In the rows, zero is written as 128.
A state moves one step at a time under one of 8 hidden systems, and each row is a state written as 18 numbers. Each run below is a few steps of one system.
q172, seq 1:
[[110 120 132  99 130 121 149 142  77 111  98 125  94 144 137 160 114 123]
 [106  97 129 112 148 101 134 142 135 132 176 161 146 114  98 146 151 156]
 [122 124 131 118 108 151 103 106 142 104 138 132 154 191 158 129 130 128]
 [112 148 133 176 109 153 144  87 109 158 128 132 151 100 116 132 113 142]
 [161 129 140 122 149 168  97 151 161 142  96 117 147 111  90 100 137 113]
 [110 137 102 157 129 120 121 170  84 123 113  93 107 126 164 108 123  93]
 [148 103 107 119 127  86 152 146 164 148 150 157 105  87 123 139 123 111]
 [142 118 141  81 122 125 115 138 111  88 111 133  90 191 144 170 116 123]
 [ 92 115 127 154 134 106 155 111  96 126 176 142 144 126 103 161 117 182]
 [146 124 132 107 142 164  96  97 188 115 141 131 179 158 121 106 123 144]
 [104 170 135 177 109 163 109 100  83 143 103  99 137 119 169 106 108 136]]
q496, seq 2 (11 x 18):
[[132 167 113 156 105 113 148 102 107 145 133 153 109 130 130 125  93 129]
 [145 140 166 128 103 159 128 113 109 106 108 118 114 114  84 121 111 125]
 [130  97 127 116 141 136 118 126 118 103 162 120 174 100 102 107 120 113]
 [129 106 115 103 148 117  95 157 125 120 150 137 128 145 145 114  81 150]
 [120  92 144 111 112 125 130 133 140 147 119 115 115 119 165 141 114 176]
 [130 133 138 154 148 122 111 126 156 147 128 118 122  84 154 155 165 139]
 [116 159 121 190 120 130 112 139 133 124 127 105 117 151 153 123 174 117]
 [148 155 109 169  79 107 163 109 123 136 136 126 130 146 118 113 130 112]
 [167 153 136 119 128 122 151 115 107 107 116 124 119 136  62 121 103 126]
 [116  96 142  77 140 138 142 130 127  78 144 119 147 130  77 100 107 137]
 [126  88 127  56 155 108  98 134 150 109 161 157 141 126 150 118 102 140]]
q869, seq 3:
[[137 112 103 134 133 124 135 126 129 119 156 147 139 127 113 140  83 114]
 [148 144 125 124 137 118  88 131 111 119 139 132 123 125 148 108  97 132]
 [123 111 144 140 110 118 113 124 131 148 160 139 142  87 132 104 119 153]
 [157 106 133 132 118 121  92 149 159 140 141 121 138 124 147 129 159 121]
 [134 133 124 161 113 105 130 133 129 158 129 113 128 152 147 137 154 165]
 [130 119 107 149 132 121 157 122 180 116 136 117 105 130 139 158 123 130]
 [129 162 137 142 135 120 123 108 116  81 128 105  98 146 140 144 132 127]
 [106 123 143 113 110 111 155  92 116  97 166 149 130 118 103 127 118 136]
 [157 112 137  65 138 117 104 131 129 101 139 138 136 139 126 115 126 120]
 [109 123 138  94 145 106 117 138 103 159 128 130 150 122 133  98 139 183]
 [109  90 125 110 140 143 121 153 181 152 117 125 132 101 155 119 150 128]]
q619, seq 4:
[[156 154 112 119 119 117 133  98 155 180 119 148 172 147 130  90 141 155]
 [114 102 101 131 137 112 122 195 136 182 113 130 117 143 149 118 142 151]
 [136  88 128 118  94 124 148 145 144 139 109 111 105 101 169 149 155  84]
 [142 147 143 140 126 114 106 123  84 112 128 148  97 125 148 192 153  93]
 [127 126 151 144 150 161 136 130 103  77 118 102 115 124  58 173 118 124]
 [123 171  97 129 161 142 153  82 135  92 138 123 165 139  97 103 100 108]
 [ 80 149 117 112 142 130 122 128 109 143 138 144 145 144 126  58  88 170]
 [137  97 142  95  79 140 116 134 163 171 124 142 153 123 140  60 129 141]
 [169  97 119 130 101  94  91 156 133 187 133 141 151 142 186 147 173 128]
 [131  68 126 147 123 125 143 168 129 138 115 111  99 121 149 223 142 126]
 [138 154 123 148 155 148 140 100 136  83 108 110  89 103 148 201 121  73]]
q362, seq 5, 11 rows:
[[108 117 183 157  98 182  87 148  82 133  97  89 116 120 113 121 128 163]
 [142 114  84 153 118 120 165 120 147  77 169  87 159 139 119 110 119  83]
 [150 189 130 136 139  82 104 119  92 156 125 161  88 121 141 120  94 162]
 [147  56 155  91 112 160 134 132 122 126 120 107 154  75 108 139  88 127]
 [140 127 102 141 171  95  84 157 170 113 183 146 141 144 133 139 174 114]
 [ 99 117 151 158  85 123 127 123 105 171 119 113 115 135 170 139 128 197]
 [162 114  93 129 138 149 178 113 196 116 103  95 143 139 111 153 119  98]
 [125 202 150 134 172 117  89 119 126 128 105 117  97 109 134 103 166 155]
 [123  88 173 114  52 150 149 119 127 111 126 101 119  97 115  84 117 115]
 [183 154 104 114 128  81 114 121 116 104 154 157 131 167 132 142 148  81]
 [110 108 153  87 123 103 135 128  61 164 124 144 141 121 116 135 115 204]]
q60, seq 6:
[[137 155  95 151 139 122 141 148 102 147 107 150 106 130 124 141 121  80]
 [116 145 147 146 121 141 120 131  67 124 127 139 113 122  95 127  89 140]
 [127 107 121 114 149 141 110 128 102 101 160 143 159  99 111 132  91  96]
 [153 140 127 114 128 120  84  95 132 136 158 164 150 134 158 123  92 148]
 [154  87 135 123 105 146 126 116 168 153 130 117 158 112 132 130  91 159]
 [158 118  96 158 150 132 114 155 175 149 110 106 122 134 165 157 130 123]
 [109 143 135 196 114 128 135 144 141 149 121 102  92 104 141 133 145 157]
 [133 127 129 161 124 113 154 150 120 108 129 105  86  77 104 140 151  83]
 [148 171 135 135 133  80 119 114  58 106 142 125 118 120 117 123 144 123]
 [128 108 138  92 127 108 143 104  93  83 172 118 164 127  86 106  93 156]
 [149 106 118  54 164 113  95 112 151  93 147 130 162 153 167 119 103 142]]
q340, seq 7, 11 rows:
[[154 103  96 150 135  97 102 156 141 158 165 127 153 129 147 124 107 151]
 [128 120 131 136 124 114 115 154 120 119 121 108  73 136 156 145  83 168]
 [148 101 146 129 147 117 134 134 140 117 134  95 119  67 115 159 132 142]
 [143 125 137 149 128 118 107 128 130  71 166 102 124 142 114 143 149 122]
 [116 123 141 132  98 143 151  97 112  91 138  82 151 131 119  95 106 145]
 [153 152 117  93 149 115 140  92 151 126 138 139 159 133 102  93 104 149]
 [106 145 130  91 160 118 114 145 133 130 110 121 118 163 134  91 148 174]
 [124  81 122  88 118 101 142 150 155 161 131 128 136 119 150 112 152 150]
 [146 114 114 104 115  86 143 133 135 117 130 138  98 167 171 179 147 118]
 [103 121 126 145 119 130 185 123 120 109 103  97  97 116 124 174 148 113]
 [133 146 116 144 137 138 150 102 156  92 147 131 136 106 104 134 146  65]]
q147, seq 8, 11 rows:
[[127 122 132 109 110 136 156  96 150 122 128 150 116 119 137 145 115 116]
 [143 156 152 113 123 138 100 111 122 132 108 149 128 146 130 133 158 119]
 [107 123 131 134 117 160 132 139 130 137 115 125 145 151 102 104 134 135]
 [124 131  95 136 154 143 122 144 141 136 112 123 127 139 148 127  94 115]
 [109 127 133 136 137 126 108 143 105 146 137 141 120  86 136 126 117 133]
 [154  98 135 132 112 125 139 149 146 144 121 123 118  96 108 143 140 113]
 [143 123 125 149 117 121 122 134 102 117 132 119 135 148 139 166 155 105]
 [113 135 129 153 111 137 156  99 123 123 144 141 139 141 103 140 113 141]
 [150 159 134 129 149 156 113 101 150 113 109 117 124 131 123 132 107 131]
 [120 132 145 131 129 146  85 131 117 121 141 120 149 107 126  85 125 131]
 [157 104 109 131 108 117 128 160 148 152 130 116 129 129 131 100 103 128]]
q362, seq 9:
[[160 112 122 125 114 115 126 118 136 148 125 108 163 128 153 129 146 129]
 [142 125 119 124 139 102 140 155 149 155 114 121 117 132 113 125 153 151]
 [126 120 136 115 128 123 133 139 134 113 105  98  97 128 152 143 140 130]
 [121 134 140 113 120 116 150  98 153 118 140 138 125 113 129 130 157 123]
 [139 145 156 113 104 135 117 115 130 124 121 153 109 153 112 135 140 135]
 [126 121 135 100 121 136 131 109 106 111 123 117 157 157 125 124 131 136]
 [121 132 105 102 139 115 134 136 133 134 132 142 132 156 130  96 113 134]
 [125 124 118 105 133 134 115 142 114 152 104 132 126 127 163 126 119 116]
 [110 111 114 129 139 131 144 147 134 150 124 135 144 109 124 136 159 101]
 [104 139 123 158 131 127 133 153 124 126 119 132  94 142 122 153 151 119]
 [103 139 136 146 119 145 156  97 110 100 121 113 120 126 122 149 117 124]]
q60, seq 10, 11 rows:
[[141 124 123 148 119 141 122 132 129 158 122 158 148 161 109 166 146 129]
 [115 128 123 169 101 166 129 120 125 113 119 111 127 154 136 147 106 111]
 [115 165 108 153 149 149 146 104 129 126 111 125 125 104 133 121 105 100]
 [144 160 138 138 133 141 104 130 126 134 120 139 110 101  96  93 105 125]
 [145 108 127 124 120 119 100 157  91 139 139 125 151 107 123  94 111 123]
 [134 100 103 116 127  93 127 145 114 142 165 152 138 136 147 137  93 142]
 [129  97 143 111 128 128 119 123 137 128 136 136 119 125 148 177  98 159]
 [134 118 135 149 146 147 118 112 162 133 132 121 147 106 138 173 155 131]
 [148 153 134 184 103 136 121 111 167 122 132 107 119 131 134 131 155 120]
 [147 151 119 162 106 123 155 123 125 122 103  76 114 113 131  99 130 115]
 [132 152 107 124 166  96 149 152 104 113 116 104 106 111 104  95 119 125]]
q496, seq 11 (11 x 18):
[[107 155 132 132 106 140 160 112  81  88 133 146 106 126  79 113 103  80]
 [142 108 149  77 109 137 116 111  80  89 157 164 151 127  81 123  84 100]
 [134  68 142  75 146 157  88 143 116 119 150 155 172 133 106 137  71 156]
 [104  74 125 102 164 157  94 138 162 144 129 122 148 112 184 151  82 175]
 [ 93 141 134 158 145 136  94 123 152 172 108 115 114  82 222 137 138 165]
 [125 174 134 221  89 130 111 134 129 173 109 100  97  92 184 121 185 109]
 [163 176 108 233  77 104 151 134  82 132 128  93 114 127 104 127 165  75]
 [154 154 111 166 100 107 184 126  70  76 154 111 124 157  21 118  93 108]
 [136 102 150  62 131 123 155 101 116  34 177 136 129 145  33 110  46 145]
 [128  62 176   4 156 133  75 106 154  74 175 155 163 124 119 106  81 187]
 [125  53 148  56 163 142  36 153 206 170 136 142 159 122 212 116 135 197]]
q869, seq 12:
[[118 109 123 153 120 131 107 164 140 116 133  97 113 151 158 117 143 129]
 [126 138 117 149 111 108 158  95 128 143 132 117 135 119 164 145 143 127]
 [148 142 139 128 122 131 136 120 165 108 121 140  89 141 105 146 129 119]
 [123 124 136 128 135 124 135 125  90  86 140 101 135 145 106 137 119 146]
 [110 123 114  93 150 109 137 114 130 118 159 164 142 122 132 121 117 114]
 [137 122 154  83 118 129  94 138 121 126 112 125 118 130 147  94 119 143]
 [118 109 145 123 131 132 128 123 129 165 125 121 166  90 126 122 159 160]
 [127 118 117 135 137 144 115 157 172 143 110 131 124 151 138 136 171 110]
 [118 143 116 162 108 132 160 122 115 134  96  86 117 165 150 140 130 141]
 [127 149 109 141 141 135 173  98 154 110 122 134 109 111 109 156 111  98]
 [135 155 142 121 130 136 114 126  90  70 126 125 103 148  97 124 111 103]]
q147, seq 13, 11 rows:
[[128 137 118 162 160 134 103 141 131 105 146 107 123 110 128 133 113 123]
 [137 115 142 146  97 121 121 119 124 119 153 114 124  89 135 112 107 130]
 [180 132 127 130 110 105 126 117 128 137 131 114 141 128 131 128 138 130]
 [128 133 130 142 128 110 132 129  99 116 141 108 141 151 112 129 143 157]
 [119 125 116 124 142 127 149 113 152 102 140 109 132 133 123 123 101 150]
 [136 143 139 106 138 113 100 109 137 111 140 130 120 116 154 112 119 138]
 [136 117 145 108 101 110 124 131 132 140 135 127 131 123 129  90 146 148]
 [140 119 107 113 134 103 144 144 136 138 113 108 134 161 145 126 146 132]
 [ 91 134 113 120 149 107 145 132 107 120 139 131 123 139 140 139 133 140]
 [117 127 135 100 134 126 150 113 153 117 123 138 103 112 124 134 118 128]
 [136 136 147  95 121 135 106 118 122 118 118 138 128 134 143 128 152 108]]
q619, seq 14:
[[142 108 139 109 120 103 140 135 139 120 136 102 129 109 124 110 154 139]
 [142 133 121 113 124  89 136 120 140 120 149 146 117 154 138 144 147 133]
 [125 125 138 105 137 124 135 135 127 114 105 107 103 157 128 145 136 158]
 [119 149 132 125 132 134 149 105 158 129 108 126 123 135 125 133 162 126]
 [118 159 121 154 126 127 123 142 118 128 116 121 108 161 134 117 147 129]
 [127 129 134 137 105 132 157 135 112 142 103 111 124 121 106 114 133 128]
 [150 147 109 122 131 112 133 135 118 150 117 156 127 134 113 122 132  99]
 [118 106 125  96 146 123 125 163  93 124 116 127 132 137 118 130 130 121]
 [122 109 130  95 117 140 139 111 137 117 131 149 148 138 124 139 133 103]
 [123 136 132 121 132 148  98 121 113 122 120 137 139 168 151 147 123 132]
 [108 115 135 146 122 169 138 122 139 143 110 112 145 126 115 140 128 144]]
q172, seq 15, 11 rows:
[[146 167 122 132 156 116 129 131 120 151 122 175 102 108  86 144 113 121]
 [119  88 134 104 121 139 116 172 125  94 133 114 110 163 103 108  88 140]
 [122 117 105 125 131 102 125 105  87 132 170 141 169 115 164 133  97 131]
 [153 122 133 114 116 131 109 124 171 176 114 151 136 153 139 129 119 171]
 [116 105 145 144 128 167 122 129 106 117  98  69 144 124 150 160 133 138]
 [130 150 112 167 174 117 116 138 157 149 139 126 138  85 123 142 177 121]
 [133 140 126 149 111 144 120 147 173  93 113 106  74 158 140 111 135  93]
 [131 148 134 142 117 106 156 107  90  97 149 133  95  93 109 140  98 102]
 [165 131 135  81 136  96 115 141 138 120 144 157 117 156  80 101 105 154]
 [106 105 120  99 107 119 143 114  82 112 136 105 154 167 162 106  78 168]
 [133 115 131 103 142 120 129  91 144 186 137 147 187  88 151 127 132 176]]
q340, seq 16:
[[ 91 129 117 139 129 110 139 129 112 127 143  97 134 111 158  89 138 140]
 [159 124 134 100 101  97 137 125 144 133 143 156 107 118 116 109 108 125]
 [131 136 142  89 151 127 117 139  86 108  92 114 119 150 130 144 146 128]
 [105  82 121 129 128 127 161 144 133 132 151 130 159 123  89 139 145 134]
 [125 129 116 111 124 144 116 107 158  94 138 145 123 172 163 139 102 108]
 [ 98 154 146 135 123 134 153  88 121 152 110 122 134 104 144 130 150 159]
 [171 141 121 139 118 120 124 140 184 151 125 138 125 129 107 116 162 107]
 [116 147 108 140 132 122 115 150  83 122 106  96 121 147 181 113 139 104]
 [124 108 116 133 108 111 169 142 114 158 143 154 124  90  87 122 106 122]
 [140 141 135  92 158 148  86 138 117  88 116 153 101 151 123 152 109  94]
 [ 82 101 156 136 130 154 135 119  89 136 135 123 168 106 110 142 152 160]]

Name the system that made each run.
seq 17 (2 x 18):
[[150 137 136 136 126 128  89 123 118 153 118 118 144 126 163 137 137 148]
 [117 125 131 164 114 138 133 123 173 152 139 134 131 128 118 132 133 152]]

q869
seq 18:
[[128 135 109 132 121 131 110 137 133 146 121 128 143 144 174 100 140 102]
 [126 131 113 144 121 119 152 144 110 171 101 127 132 118 125 128 150 116]]

q362
seq 19, 2 rows:
[[168 128 146 138  89 172 119  92 114  95 113 126 134 146 129 178 106  83]
 [146 168 120 135 137 127 138  89 104 132 144 161 165 155  64 125 100 153]]

q869
seq 20, 2 rows:
[[121 131 142 150 112 139 143  86 132 118 148 128 160 131 100 136 144 145]
 [142 150 102 151 133 134 124 134 142 139 120 126 124 167 124 117  85 149]]

q619
seq 21 (2 x 18):
[[110 134 149 139 138 152 134 132  90 172 112 159 141  81  62 134 122 146]
 [133  92 115 115 144 154  85 187 135 124 126 114 160 146 116  94 145  97]]

q172
seq 22 (2 x 18):
[[143 141 144 108 117 142 129 133 161 138  85 132  92 136 131 135 145 122]
 [126 149 130 148 141 126 120 141 110 131 107 111 130 136 133 141 186 111]]

q619
seq 23:
[[109 126 111 128 157  76 118 160 102 135 152 102 139 138 141  94 154 180]
 [143  78 132  92  98 101 145 159 157 122 138 120  92 133 128 111  96 150]]

q340
seq 24:
[[110 132 120 113 169 127  80 139 113 114 158 174 145 133 146 144 145 102]
 [ 77  98 126 153 100 150 132 140 111 164 143 148 153 141 133 132 122 155]]

q362
seq 25 (2 x 18):
[[117 130 133 135 121 123 107 163 127 137 123 133  87 121 146 116 132 123]
 [146  94 132 125 101 107 137 139 127 118 152 126 121 118 130 152 132 112]]

q172
seq 26 (2 x 18):
[[132 162 164 137  84 129 130  75 111 103 135 146 123 140 129 151 179  93]
 [140 154 126 146  98 166 159 101 115 139  89 106 169 150  95 103 147  95]]

q340
seq 27:
[[145 167 130 129 126 138 157 117 150 124  72  87 118 149 110 117 180 116]
 [ 87 156 123 123 158 120 174 131 115 105 113 111 102  95  99 103 150 105]]

q172
seq 28, 2 rows:
[[131 139 112 133 104 104 126 139 141 140 136 146  99 142 153 105 131 114]
 [130 117 137 114 107 119 152 134  94 148 104 121 117 114 122 139 123 136]]

q60
seq 29:
[[116 163 112 148 151 123 145 143 163  94 128 120  82 134  88  96 106 123]
 [142 153 166 118 103 140  92  90  83 101 122 122 106  95 168 121  95 111]]

q362
seq 30 (2 x 18):
[[128 123 162 131 112 152  83 141 159 143 137 153 124 122 107 102 141 141]
 [140 107 119 150 105 147 113 156 143 150 105  92 135 146 164 113 135 121]]

q147
seq 31 (2 x 18):
[[162 133 147 100 148 132 143 121 147 101 108 108 112 106  68 124 112 140]
 [142 105 139  93 133 129  85 129 105  80 154 113 157 148 142 117 127 114]]

q147
seq 32:
[[102 113 118  71 152  88 147 129 123 112 160 160 113  97 138 117 107 117]
 [137 110 174  69 123 131  76 139 104 124 110 131 112 110 156 114 137 140]]

q869
seq 33 (2 x 18):
[[161 114 134 139  99 150 117 136 122 111 113  92 112 103 140 109  85  98]
 [142 147 121 134 162 109 123 114  75 122 146 129 153 103 104 144 112 136]]

q340
